128 stands for zero in the data rows.
Each row of this table is followed by its label. One hidden rule gives the labels. It looks at one to three of the table's principal directions, none of them among the few with the most spread.
[155 120  80 132 172 127 171 164 115  85 107 118 157 123  97  74 155 136
 141 127 125 137 171  96  69 151  85 147 133 183 119  91] plum
[143 106 140 131 134 138 127 137 114 147 144 149  95 134 106 136 170 147
  79 109 134 115 140 135 138 129 124 152 105 132 136 166] gate
[138 130 106 108 103 138 158 175 119 178 168 141  87 185 140 130 106 192
  69  82 112 118  81 106 122 114 145  77 160  74 100 114] crow
[166  99  70 133 103 119 119 145 150  58 156  94 116 144 102 115 133  97
 124 101 119 134  94 137  67 166 127 128 177 195 112 143] gate
[102 167 140 148 208 131 120  96 107 203 107 167 125 118 122 144 151 120
 120 141 148 111 175 156 209  95 117 170  92 112 149 187] plum
[164  90 111 132 134 105 137 159  98 113 113 125 109 107 102 141 190 125
  77  80 153 111 159 154 108 175  93 179  91 169 156 184] gate
[148 125 127 109  52  81  89 100 175  60 118 100 136  94 186 148  73  68
 164 161 137 137  49 128 105 168 124  92 172 127 131  91] plum
[135 153 134 121 117 119  78  90 168  89 131 118 159  86 137  75  87  98
 188 197 133 144 135 128 115 131 130  93 170 133 114  77] gate
[156 126  95 136 127 116 135 156 122 100 102  95 141 114 102 114 127 142
 130  90 134 140 156 150  92 146 126 127 135 154 130 136] gate
[145 127 167 116 127 139 112 129 126 148 102 112 114 129 130  92 112 200
 116 134 155 122 132 125 135 103 153  97 136  83 122 114] plum
[107 127 108 128  76 149  88 123 159  92 191  94 144 140 104  97  96 119
 174 118 110 153 122 146  82 114 163  84 179 139 101  97] gate
[114 113 163 115 104 143 112 120 129 182 179 143  78 171 148 150 115 155
  77 114 123 104  73 128 166 122 172 106 137  77 116 160] crow
[171 150  45 129 170  29 118 118 113  68  49 117 156  70 164 113 130  45
 153 146 175 121 153 138 108 175  18 167 153 172 152 120] crow
[ 94 123 150 143  61 186 147 143 164 119 199 111 113 171  99 173  92 149
 130  84  64 167  93 143 103 106 210  84 125 106 108 111] gate
[142 152 203 106  90  89 124 120 130 146  66 141 116 118 223 162  63 178
 121 157 157 113  63 127 179  94 141  64 132  27 117  97] crow
[137 124 102 117 165 116 139 118 127 165 158 164 117 135 141 114 124 116
  91 139 106 122 129  79 142 148 105 147 137 119 117 126] gate
[102  80  70 145 250 138 185 128  70 208 190 193  60 206 105 176 233  78
  14  78 108  80 140  96 175 153  75 255  73 170 141 250] plum
[141  63 153  79  72 142 100 139 121 123 190 121  85 167 146  71 141 162
  83 153 137  95  80  78  91 148 137  94 166 104 100  97] plum
[154 125 108 139 109 115 141 141 118 136 112 134  86 129 110 184 148 113
  74  87 117 131 127 153 139 142 117 151 101 126 160 168] crow
[174 167  74 142 142  84 116 121 157  79  82  97 139  78 117 112  94  88
 151 130 142 154 148 161 101 166  98 124 153 150 146 111] gate
[142 147 134 127  59 144 109 141 182  13  99  83 207  74 118  82  92 126
 248 184 124 174 133 136  50 106 145  60 166 173 106  30] plum
[185 108 138 108  86 106  84 150 127 104  81  93 142  83 122  75 130 195
 131 113 180 126 147 139  94 126 128  99 155 129 129 119] gate
[ 83  68 189 106 164 181 168 128  88 197 138 175 125 187 157 139 180 193
  95 146 116  99 119  36 167  57 140 167  78  99 107 141] plum
[120 133 136 131 167 115 153 120 128 108  79 139 180  88 151 130 140 110
 173 160 140 134 153 103 128 128  94 160  96 153 137 107] gate
[142 111 121 105  90 117 114 124 126 147 190 163  88 141 137 124 135  98
  77 143 107 109  92  97 132 176 113 120 149 121 128 120] crow
[ 86 179 113 132 186 122 132  96 132 190  99 128 147 138 165 139  73 135
 157 135 133 137 133 121 178  74 134 121 135  69 123 120] plum
[159 120 126 124  96 114 113 152 142  18 100  94 185  84 121  67 143 117
 205 165 161 130 131 141  55 155 105 102 163 204 114  79] crow
[118 133 129 125 142 103  93  84 139 135 137 124 114 123 152 127 108  89
 128 147 143 119 110 134 151 147 122 138 144 112 134 140] gate
[169  85  65 114 153  96 153 155 101 155 149 118  76 149 117 126 145 128
  28  61 122 113 129 104 103 204  99 171 126 132 140 170] gate
[148 133 152 114  96  82 101 120 138  97  97 123 130 116 187 127 108 135
 149 141 182 104  56 135 133 135 113  96 170 117 122 113] crow
[160 104 197  95 139 100 117 133 102 176  58 155 109 109 198 132 146 218
  82 141 201  85 108 108 178  84 110 127 104  59 128 152] gate
[135 113 181  93  50 139  87 123 143  99 100  92 157 119 163  81  76 187
 176 177 135 139 108  95 104  76 168  50 168  82  97  54] crow
[ 54 188 148 163 211 130 115  96  82 190 118 166 139 139 119 134 158 125
 159 127 164 114 201 183 202  52  98 160  95  96 141 154] crow
[154 104 112 120  97 150 124 154 147 131 185 110 106 143  92 101 117 161
  92  90 104 137 116 122  89 161 168 103 155 136 111 132] gate
[118 180 172 133 169 141 109 114 116 155  66 138 172  79 114  73 129 178
 182 179 165 135 213 142 159  69 119 112 108  98 138  88] plum
[ 95 146 145 127 130 115  90  96 128 191 152 148 108 135 159 165 114 119
 116 114 150 109 103 159 191 107 142 129 131  83 135 175] gate
[ 74 160 140 156 128 161 109  99 156 117 189 126 132 137  97 137 120  78
 175 140 111 143 130 176 134 126 158 121 129 142 130 125] plum
[111 180 218 106  71 126  66  59 213 137 113 105 108 116 219 145   0 155
 177 202 156 139  16 145 178  80 203  20 177   2 111  66] plum
[141 132 160 124  96 143 132 137 168 113 171 124  84 170 150 131  78 170
 107 124 119 128  44 135 117 121 178  60 171  83  88 105] gate
[155 127 161 121  49 118 128 137 148 107 113 141 120  92 144 177 115 124
 116 134 111 144 103 135 128 140 137 102 106 109 146 110] crow
[140 140  83 147 151 103 133 129 109 150 117 133 109 119 101 160 148  91
  92  85 126 128 157 159 145 159 102 172 109 148 162 179] crow
[116 116 141 122  78 124 103  91 155 101 158 134 133 110 137 144 111  71
 146 161  95 148 112 105 121 148 130 129 130 132 138  96] gate
[ 93 174 163 139 175 114 163 124 103 183  46 143 151 112 174 183 111 158
 145 122 155 127 151 148 194  73 118 138  70  64 149 136] plum
[175 149 137 119 107 132 142 161 149  79  85 106 163  92 118  73 106 163
 168 164 135 139 127 120  85 154 136  75 153 152 118  67] plum
[156  85  86 130 101 126 128 175 113 103 157  91  96 151  86 123 167 150
  83  44 146 119 121 159  73 166 127 140 141 167 133 170] plum
[156 123 132 123 133 137 149 151 126 122 118 143 119 139 128 116 138 156
 110 141 123 121 117 110 123 118 126 115 134 134 111 123] crow
[184 138  76 138 179 104 203 174  91 151  74 174 133  98 103 149 178 114
  73 110 104 124 176  98 137 183  67 186  80 179 162 154] crow
[153 106 131 113  71 125 112 147 143  90 149 116 114 135 137 123 126 134
 122 128 134 118  78 135  99 142 140  94 160 140 111 125] crow
[119 129 141 127 113 122  91 108 116 160 125 134 119 117 125 140 133 132
 119 118 140 126 151 147 158 102 130 135 118 103 144 152] gate
[137 115 184 124  96 190 193 179 159 103 150 145 109 177 141 147 119 206
 117 140  96 133  56 101 103  85 181  67 122 104  80  86] gate
[131 129 111 134 151 111 160 140 119  88  87 125 182 102 135 124 143 102
 171 140 129 133 145 108 106 151  95 154 115 182 133 110] gate
[ 97 142 152 138 165 144 117  84 145 138 162 161 141 120 128 118 123  90
 151 182 103 135 149 113 155 120 131 143 117 129 118 117] gate
[105 144 154 139 143 149 120 127 112 163 121 134 125 123 102 130 152 154
 130 118 147 125 168 160 154  99 136 137  96 112 147 145] plum
[112 163 152 119 120 101 100  91 134 182  85 130 113 120 186 172  75 138
 126 136 152 125 100 144 194  82 138 106 128  42 142 136] plum
[ 89  81 186  92 128 152 125 127 102 147 171 156 132 170 173  84 151 177
 128 170 142  94 108  63 127  85 126 115 133  92  84  90] crow
[211  43 121  62  70 111 103 162 135 113 172 113  85 153 160  44 116 201
  49 131 139  97  57  43  65 176 135  78 207 114  77 101] gate
[187 141  71 133 192  72 142 169  84  88  20 106 183  75 112  52 162 171
 156 106 195 126 214 129  83 129  42 154 140 178 136 109] gate
[ 75 179 114 160 204 123 117  80 108 188 141 156 125 133 110 143 131  78
 136 128 125 128 181 161 193 115 110 171 106 115 150 162] crow
[151 138  64 143 194  96 198 163 103 133  71 134 119 141 140 171 146 126
  92  78 135 126 133 124 127 131  74 173 103 138 140 157] plum
[103 147 175 125 139 105 110  88 114 151  77 153 144 100 178 157 117 116
 149 173 146 123 146 128 186  82 109 138  94  78 142 124] gate
[104 139 145 110 102 114  58  63 178 132 187 113 121 110 161 106  65  73
 154 176 130 129  84 131 142 169 157  97 172  97 124 107] plum
[161  91 132 104  97 107 116 130 129 132 142 112  75 162 157 123 105 156
  68 106 137 109  64 104 119 155 141 107 164  93 115 134] crow
[140  58 182  71  93 151 101 124 148 145 212 143  84 169 175  74 124 176
  77 172 136  85  39  54 115 153 163  90 172  93  80 109] plum
[105 171  88 161 143 112 115 107 137  47  95  96 187  87  97 115 127  41
 227 156 129 159 184 175  96 134  93 144 132 194 146  97] crow
[ 99 139 185 119  98 158 116 133 120 207 168 148  80 169 141 154 116 191
  86 105 137 106  90 152 181  89 180  85 122  46 121 150] crow
[178 116 139  97  65 140 119 156 158 155 142 118 104 116 133 125  88 177
  82 123 110 130  88 117 122 156 183  72 147  96 119 131] plum
[107 136 129 135  92  97  99  97 125  84 105 100 152 100 139 147 115  62
 176 140 134 139 134 153 123 150 112 136 126 143 156 112] crow
[131 174 113 155 161 124 119 110 138 138 115 132 142  97  95 128 114 100
 147 131 117 146 174 167 152 136 132 137 122 143 144 146] gate
[ 70 143 172 136 191 137 129  79 103 220 165 202  57 185 170 196 156  95
  67 156 133  81  94 142 241  84 119 168  88  63 134 199] crow
[145 101 183 111  66 156 126 147 141 134 141 122 106 145 136 137 113 188
 102 124 119 123  79 119 126 120 187  82 132  98 112 127] gate
[119 132 180 138 124 174 121 141 130 127 131 133 118 149 107 115 150 193
 140 134 149 121 128 157 135  62 162  99 124 115 109 131] plum
[191 113  98 120 155  94 160 167  91 153  43 139  96 119 144 166 166 159
  54  96 157 104 135 130 150 122  85 164  96 123 151 191] plum
[130 131  93 148 160 128 156 137 135 123 142 150 100 144 119 176 161  95
 101 103 123 125 115 148 133 127 103 166 110 152 136 170] plum
Which label does each new row get?
[108 154  51 152 231  91 142 104 100 147 106 133 156 105 108 122 154  49
 141 117 135 129 203 134 143 167  59 213 106 177 161 162] -> plum
[ 41 181  68 173 144 119 105  75 146  68 201 105 173 134  92 124 102   0
 233 135  93 162 153 178 101 168 109 145 161 191 135  92] -> crow
[174 106  93 139 134 118 170 165 117  86  79 121 120 111 104 162 172 112
  97 103 122 134 147 136  99 152  95 171  89 178 152 159] -> plum
[144  92  92 126 195 131 149 152  96 119 146 136 139 138  98  69 187 128
 109 125 136 104 170 100  98 164  92 176 128 195 112 154] -> gate
[ 95 159 132 151 151 106 124 100  91 181 108 147 110 127 124 179 138  94
 108 102 132 123 161 165 190 125 108 167  87 100 171 167] -> crow
[132 127 115 128 100 123 123 141 132  98 162 120 129 128 115 115 134 100
 136 123 126 121 108 144 102 176 127 115 150 164 126 123] -> crow
[144 106 172  97  20 130  69 109 188  67 140  71 142 101 157 105  64 134
 175 163 135 142  55 125  87 155 190  54 180 117 115  78] -> plum
[110 135 108 138 175 130 102 100 121 160 147 150 130 126 112 120 151 103
 129 135 133 122 167 136 158 104 112 165 125 140 130 166] -> gate
[151 116 130 123 104 121 122 131 139  73 105 125 177  80 124 109 138  96
 171 170 119 137 144 112 101 156 117 132 127 186 130 108] -> gate
[141 126  80 154 180 116 174 161 101 109  98 135 127 144 112 156 169 123
 110  85 130 127 156 146 117 111  88 172 105 165 127 168] -> gate
[131 122 114 126 121 135 160 151 116 154 114 126 122 138 123 157 130 146
 102  94 110 134 129 114 129 129 134 137 106 118 141 137] -> plum
[ 87 180 141 150 153 142 180 148  97 171 100 155 152 151 133 167 120 150
 148 113 110 132 141 141 171  82 134 116  99 103 128 121] -> crow
[116 131  88 134 125 135 161 162 122  64 121  97 205 116 102  81 129 117
 205 126 109 155 165 105  54 145 111 120 145 196 113  62] -> crow
[131 145 153 125  43 119 101 116 178  96 117  91 134 107 161 177  54 119
 162 126 118 155  68 166 126 124 184  67 147  94 127 114] -> gate
[174  96  74 141  97 152 166 185 128  90 113  97 111 128  61 160 167 134
  89  67  95 155 158 146  71 142 133 152  97 180 149 160] -> plum
[ 70 175 151 147 146 132 115  84 129 148 135 147 158 113 132 144 110  77
 181 163 115 138 153 149 173 115 131 133 110 117 142 115] -> crow
[123 182 103 176 165 115 174 142 103 124  50 122 171  76  77 175 141  95
 156  90 110 165 224 181 141 142 104 174  58 161 182 143] -> crow
[189 114  51 144 192  82 176 190  85  53  31  79 186  86  91  74 168 145
 146  78 163 138 217 133  48 171  57 176 120 217 135 130] -> gate
[131 109  80 126 180 124 155 134 111 155 138 135 129 135 119 127 139 112
  93 111 101 131 167  97 125 144 109 172 109 141 125 156] -> gate
[134 146 118 124 121 112 122  93 160 117 110 121 140  89 141 139  95  69
 149 169 110 147 120 110 133 170 121 135 125 131 155 100] -> plum
[116 147 155 102  80 119  87 119 156 155 126 106 139 116 176 120  65 183
 157 124 164 130  84 136 139  91 164  61 167  57 114  96] -> plum
[ 96 198 158 159 126 113 118  73 163 150 100 145 126  99 150 210  76  76
 159 142 116 155 109 176 198 111 146 124 102  84 164 132] -> gate
[151  99 136 110  67 135 127 138 160  65 145 121 115 134 144 131 129 114
 134 158 120 129  64 105  85 141 130 101 151 147 116  91] -> plum
[180  55 195  81  23 157 133 171 162  90 160 122  92 148 163 126 124 201
  83 143 123 109  19  80  84 146 182  64 149 111  93 102] -> plum
[ 97 112  94 168 205 127 134 122  88 125 147 133 131 116  62 139 218  70
 118  79 144 121 221 179 125 160  82 235  67 202 166 205] -> gate
[101 120 107 129 108 151 109 121 138 113 201 113 127 171 103  88 114 122
 149 119 104 139 114 113  92 124 148 104 179 141  99  94] -> crow
[ 99 114 109 134 135 141 109 127  87 178 170 130 110 153  84 123 167 124
  98  82 125 116 172 146 142 131 130 161 116 137 144 174] -> crow
[142 126 125 129 113 150 143 149 126 143 162 132 114 137  89 116 132 134
  99 115  95 130 132 123 119 173 153 119 128 146 130 132] -> crow
[163 102  83 112 130  90 145 158 103  96  78 108 151 100 141 119 145 117
 122 119 142 125 155 112  91 155  79 152 119 156 137 128] -> plum
[139 156 131 163 213 114 163 136  87 143  50 147 126 112 109 154 165 141
 108 113 147 125 204 171 168  96  93 179  66 127 150 177] -> gate
[162  41 114 100  85 143 146 177 108  86 136 119 125 150 121 115 187 156
  94 112 122 114 114  75  67 130 115 146 126 177 110 137] -> plum
[153 104 121 110 114 127 135 145 129 137 137 133 117 126 134 125 126 148
  92 122 115 128 127 103 116 136 130 124 127 117 119 129] -> gate
[117  94 138 105  87 168 125 151 134 133 247 120  73 211 115  79 117 159
  84 119 102 105  58 105  90 162 177  71 186 112  80 104] -> crow
[143 122 105 118  68 113 106 122 146  70 154 122 143 106 121 106 119  72
 155 160 103 144 121 111  83 168 109 110 161 163 129  76] -> crow
[ 42 142 159 131 148 170 124 111 114 141 169 140 179 161 132  89 127 141
 204 163 122 131 156 109 132  56 140 110 134 114  93  76] -> crow
[ 46 126 131 159 189 175 113  71 132 136 225 137 116 179  83 113 151  58
 151 147  96 128 150 137 142 130 146 175 122 159 120 148] -> gate
